Turns, then the turns between two rows, first turn first; the first pair answered:
J94:
[ 0.16 -1.01  1.00 -0.42 -1.14  0.02 -1.32  0.23 -2.35  0.31  0.08 -0.85
  0.47  0.46 -0.99  1.86  0.31  0.17 -0.06 -0.39  2.34  1.73 -0.62 -3.80
 -2.05 -0.72 -1.80 -0.05] |-> [-0.28 -0.93  1.03 -0.73 -0.33 -0.58 -0.72  0.06 -1.69  0.33  0.47 -1.53
  0.20  0.23  0.03  2.15 -0.62  0.84 -0.79 -0.74  1.46  0.47  0.80 -4.53
 -2.10 -1.05 -1.30 -0.45]
[-0.21  2.45  2.76 -1.43 -2.46  0.09  1.15  0.97 -0.17 -0.43 -0.11 -0.29
  1.08  1.07 -0.78  1.94  1.19 -1.40 -0.40  1.70  0.21 -1.49 -0.24 -0.25
 -0.18  0.71 -0.59  2.11] |-> [-1.69  1.29  1.38 -1.70  0.53 -1.33  1.16  0.14  1.27 -0.05  1.25 -1.74
 -0.31 -0.02  2.03  1.05 -1.10  0.43 -0.89  0.43 -1.66 -2.67  2.80 -0.75
 -0.38 -0.05  0.17 -0.30]
[-2.07 -0.57 -2.89  2.30  1.85 -2.14  0.91 -2.19  2.86 -0.36  1.76  1.22
 -2.65 -1.81  0.67  0.53 -2.96  4.03 -0.57 -2.75 -0.78 -2.18 -0.96  0.85
 -0.89 -0.69  1.29 -0.10] |-> [-1.43 -0.81 -3.00  3.62  0.38 -0.99 -0.78 -1.93  1.38 -0.46  0.93  2.95
 -2.33 -1.07 -2.06 -0.56 -0.97  2.74  1.28 -1.83  1.78  0.79 -4.38  2.93
 -0.34 -0.06  0.05  0.78]
J551:
[-0.56 -0.67 -0.84 -1.52  1.22 -0.73  0.21  0.64  0.81 -0.58 -0.15 -1.83
 -0.57  0.32  1.42 -3.09 -0.24  0.51 -0.32  0.05 -1.16  0.73  2.04  0.85
 -0.01  1.26  0.97 -1.88] |-> [-0.32 -1.53 -1.55 -1.42  0.94 -0.18  0.34  0.63  1.02 -0.26 -0.30 -1.97
 -0.46  0.07  1.04 -2.55 -0.36  0.72 -0.17 -0.74 -0.89  0.78  2.06 -0.23
 -0.14  0.49  1.73 -1.95]
[-0.70 -0.05  3.13  0.68 -0.84  1.18 -2.79  0.07 -1.16  0.10  0.20 -0.08
  0.91  0.08 -0.96 -2.05  0.77 -1.36  0.96  2.08  1.80  3.13 -2.80  2.51
 -0.71  1.29 -1.86  0.68] |-> [-1.40 -0.47  2.41  1.49  0.48  0.62 -3.12 -0.34 -0.74  0.21  0.75  0.15
  0.11 -0.31 -0.69 -3.05 -0.15 -0.62  1.36  1.38  1.53  3.42 -2.40  3.32
 -0.29  1.01 -1.89 -0.21]
[ 0.24  1.10 -0.79 -0.78 -0.93 -0.97  2.98 -0.74  1.80  1.04  0.77 -1.14
 -0.39 -0.90  0.43  1.39 -1.25  0.13 -0.18 -1.57 -1.99 -3.28  1.84 -1.80
  0.87 -0.11  0.27 -0.30] |-> [ 0.38  1.38 -0.28 -1.22 -1.44 -0.83  3.10 -0.50  1.70  0.81  0.49 -1.16
 -0.07 -0.67  0.32  1.80 -0.94 -0.29 -0.47 -1.16 -1.96 -3.25  1.68 -1.97
  0.78  0.16  0.14  0.23]
J517:
[-0.97 -1.89  1.11  2.09  2.14  0.05 -2.97 -0.90 -0.59 -0.16  2.76 -0.09
 -1.85  0.03  1.74 -0.90 -2.80  0.34 -0.88  1.70  0.06 -0.31  2.28 -0.21
 -3.53 -2.47 -1.40  0.09] |-> [-0.56 -1.40  2.61  1.25  1.20  0.49 -3.69 -0.44 -1.49 -0.30  2.07 -0.05
 -1.06  0.83  2.08 -1.34 -1.72 -0.74 -0.82  2.82  0.52  0.90  1.59  0.26
 -3.84 -1.22 -2.02  0.57]
[ 1.28  2.01  3.89  2.01  2.02 -1.17 -0.55  1.84  0.37 -0.97  1.41 -0.10
  3.39  2.93  0.85  0.21  0.19 -2.60 -0.12  1.25 -2.75  1.91 -0.35 -0.25
  1.77  2.03 -1.68  1.66] |-> [ 1.49  2.66  3.13  2.95  1.46 -1.44  0.73  1.56  0.71 -1.17  1.70  0.57
  3.35  2.70 -0.69  1.63  0.09 -2.35 -0.17  0.73 -2.54  0.45 -0.95 -0.64
  2.35  1.17 -1.34  2.29]
[ 0.03 -0.51  2.70  0.29  1.67 -0.35 -2.97  1.09 -0.81  0.65  1.61 -0.87
  0.49 -0.13  1.65 -0.41  0.56  0.60 -1.13  1.15  0.98  1.13  0.82 -0.06
 -1.88  0.78 -0.40 -0.40] |-> [ 0.64  0.53  3.21  0.28  0.20 -0.03 -2.28  1.40 -1.15  0.24  1.16 -0.35
  0.96  0.43  0.44  0.44  1.44 -0.02 -1.17  1.72  1.39  1.00 -0.14  0.04
 -1.60  1.17 -0.59  0.81]
J884:
[-0.73  0.80  2.66  1.69  1.14  0.21 -0.32  0.04  0.00 -0.57  0.88  0.90
  0.73  0.94  0.67  1.07 -1.30 -0.14 -2.47  0.73 -1.13 -0.43  1.14  0.67
 -1.36 -0.20 -0.76  0.72] |-> [ 0.10  0.71  2.44 -1.53 -0.76  0.64  0.79  0.13 -0.18  0.46 -0.48 -0.38
  1.15  1.34  1.48  0.40 -0.45 -1.11 -1.98  0.95 -1.33  0.46  1.90 -0.12
 -0.95  1.14 -0.08  0.94]
[ 0.35  0.55 -1.77  3.40  2.32 -1.40  0.09  0.73  1.51 -1.35  1.71  1.46
 -1.29 -0.53 -1.52  1.87 -1.31 -0.08 -0.73 -0.42 -1.50 -2.66  0.15  0.21
  0.43 -2.42 -1.08 -1.80] |-> [ 0.36  2.11  0.02 -0.15  1.82 -2.30  1.72  0.71  1.41 -0.96  0.90 -0.68
 -0.69  0.07  1.63  1.22 -1.23 -0.69 -1.84  0.57 -3.32 -2.99  2.63 -0.27
  0.26 -0.17 -0.94 -1.82]
[-0.26  2.67  3.19 -0.27  0.01 -1.11  0.87 -0.45 -1.00 -1.51 -0.38 -0.75
 -0.23  0.13  1.39  1.33 -0.73  0.12 -1.06  2.77 -1.33 -1.42  1.21  0.46
 -1.14  1.20 -0.38 -0.36] |-> [ 1.18  1.44  1.66 -2.78 -2.76  0.35  1.87 -0.49 -1.32 -0.25 -2.04 -1.29
  0.08  0.43  0.12  0.66  0.31 -0.92  0.30  2.17 -0.17  0.19  0.70 -0.29
 -0.19  1.93  0.46  0.12]
[ 2.22 -0.89  1.31 -3.52 -5.19 -0.73  0.59  3.27  1.17  0.71 -0.19 -0.45
  1.37 -0.88 -2.37  1.81  0.11 -1.45 -1.87 -1.42 -1.74 -0.13 -0.86 -2.68
 -2.41  3.11  0.46  0.60] |-> [ 2.06 -2.04 -0.03 -0.31 -4.41 -0.13 -0.73  3.21  1.08  0.47  0.71  1.43
  0.84 -1.40 -5.12  2.63 -0.12 -0.99 -1.24 -2.30 -0.27  0.03 -2.84 -2.24
 -2.30  1.13  0.25  0.63]

(2 to 3 turns a pair)
[ 0.81  0.44 -1.34  0.92  0.38  0.10  1.05 -0.06  1.01 -0.08  0.92  1.17
 -0.29 -0.17 -1.33  1.53 -0.03  0.55  0.56 -1.04  0.69 -0.72 -0.87 -0.13
  0.70 -0.46  0.85  0.45] |-> [ 0.73 -1.53 -1.45 -0.20  1.15  0.77 -0.39  0.30  0.95  0.50  0.64 -0.05
 -0.33 -0.36  0.62  0.44 -0.52  0.70  0.42 -1.39  0.61  0.75  0.29 -1.07
 -0.41 -0.30  1.51 -0.83]	J517 then J517 then J551
[-0.95 -1.13  0.60 -1.51 -0.41  0.95  1.09  1.10  4.14 -1.57  2.43 -1.46
 -0.67  1.91  2.33  1.98 -2.78  1.53 -3.70 -1.82 -2.58 -1.99  1.24 -2.97
 -2.01 -2.28  4.38 -2.90] |-> [ 0.89  0.93  2.96 -4.06 -4.59  2.15  2.34  2.02  2.46 -1.57  0.10 -1.44
  1.32  3.52  1.02  2.28  0.21 -1.04 -3.39  0.13 -1.34 -0.46 -0.90 -2.96
 -1.65  0.16  3.64 -0.49]	J551 then J884 then J551
[-1.83  0.11 -1.20  0.56  1.57 -1.36  0.63 -0.16  1.16  0.07  0.85 -2.32
 -1.39 -1.28  1.44 -1.92 -3.01  0.57  0.28 -0.35 -1.03 -0.44  1.08  1.90
  3.36  0.96 -0.48 -0.21] |-> [-0.90  0.58  0.73 -0.05 -0.51 -0.22 -0.58  0.49 -0.44 -0.14 -0.52 -1.59
 -0.19 -0.17  0.39 -2.56 -0.84 -1.19  0.83  1.55  0.74  2.12 -1.41  3.03
  3.22  2.41 -1.72  1.04]	J517 then J94
[-0.74  0.92 -1.35  0.10  1.86 -2.00 -0.18 -0.89  0.60 -0.25  0.46 -1.02
 -0.43 -0.27  1.48 -0.39 -0.56  1.33 -0.48 -0.24 -1.27 -1.97  0.96  0.21
  0.71 -0.88  0.46 -2.24] |-> [ 0.03  2.05  0.16  0.46 -0.01 -0.94 -1.18 -0.40 -0.99 -0.76 -0.61  0.49
  0.51  0.93 -0.36 -0.97  1.80 -0.40  0.57  1.50  0.59  0.43 -2.22  2.25
  1.09  0.48 -1.10 -0.77]	J94 then J884 then J94
[-0.12 -0.03  1.33 -0.84  1.76 -1.56 -1.26 -0.02  0.58 -1.58  0.97 -1.34
 -0.14 -1.02  2.57 -0.56 -0.92  0.69 -1.34  0.21 -1.07 -1.68  2.16 -0.25
 -1.74  0.37 -0.50 -1.11] |-> [ 2.34 -1.51 -0.72 -2.75 -2.72  1.10 -0.52  0.41 -0.60 -0.43 -1.54 -0.72
  0.59 -0.72 -0.82 -0.55  1.29 -1.15  0.86 -0.37  1.59  1.25 -0.49 -0.92
 -0.32  0.85  0.36  0.29]	J884 then J884 then J551
[-0.21  3.24  1.63  1.77  0.74 -0.04 -0.09 -0.22  0.12 -0.57  1.14  0.96
  0.83 -0.41 -0.47 -0.84  0.38 -0.34 -1.35  1.19 -0.31  0.37 -1.54  3.00
 -0.21  0.84 -0.61  0.64] |-> [-0.45  2.91  0.63  0.52  1.57 -0.58  0.22 -0.61  0.45  0.06  1.07  0.15
  0.19 -0.50  0.83 -2.24 -0.14  0.04 -0.95  0.78 -1.06  0.85 -0.16  3.38
  0.30  1.65 -0.27 -0.49]	J884 then J551
[ 1.20 -4.16 -0.46 -0.47  1.42  4.79 -4.52 -0.08 -1.71  0.44  1.72  0.47
  1.01 -0.78  2.42 -2.06 -1.42  0.18 -0.79  1.21  1.53  0.81  0.43 -0.13
 -0.58 -2.09  0.71 -3.43] |-> [ 2.33 -1.79  2.47 -1.76 -1.51  5.45 -3.46  0.90 -2.79 -0.24  0.48  0.64
  2.86  0.61  1.51 -0.49  0.54 -1.73 -1.59  2.91  2.08  0.73 -0.88 -0.67
 -0.93 -1.05 -0.14 -0.86]	J551 then J94 then J551
[-0.95  1.22  1.23 -3.33 -2.55  0.43  0.52  1.72 -0.09  2.10 -2.61 -2.61
 -0.84  2.21  4.36 -0.67  1.20 -2.39 -2.23  4.94 -4.11 -1.65  3.39 -0.77
 -2.53  2.10  1.52  1.95] |-> [-2.02 -3.15 -2.97 -0.19  0.29  0.83 -3.95  0.62 -0.53  3.37 -2.04 -0.66
 -3.39  1.19  2.75 -5.28  0.77 -1.31  1.43  3.53 -1.84  3.24  1.31  3.41
 -1.58  1.91  0.96 -1.14]	J94 then J94 then J551
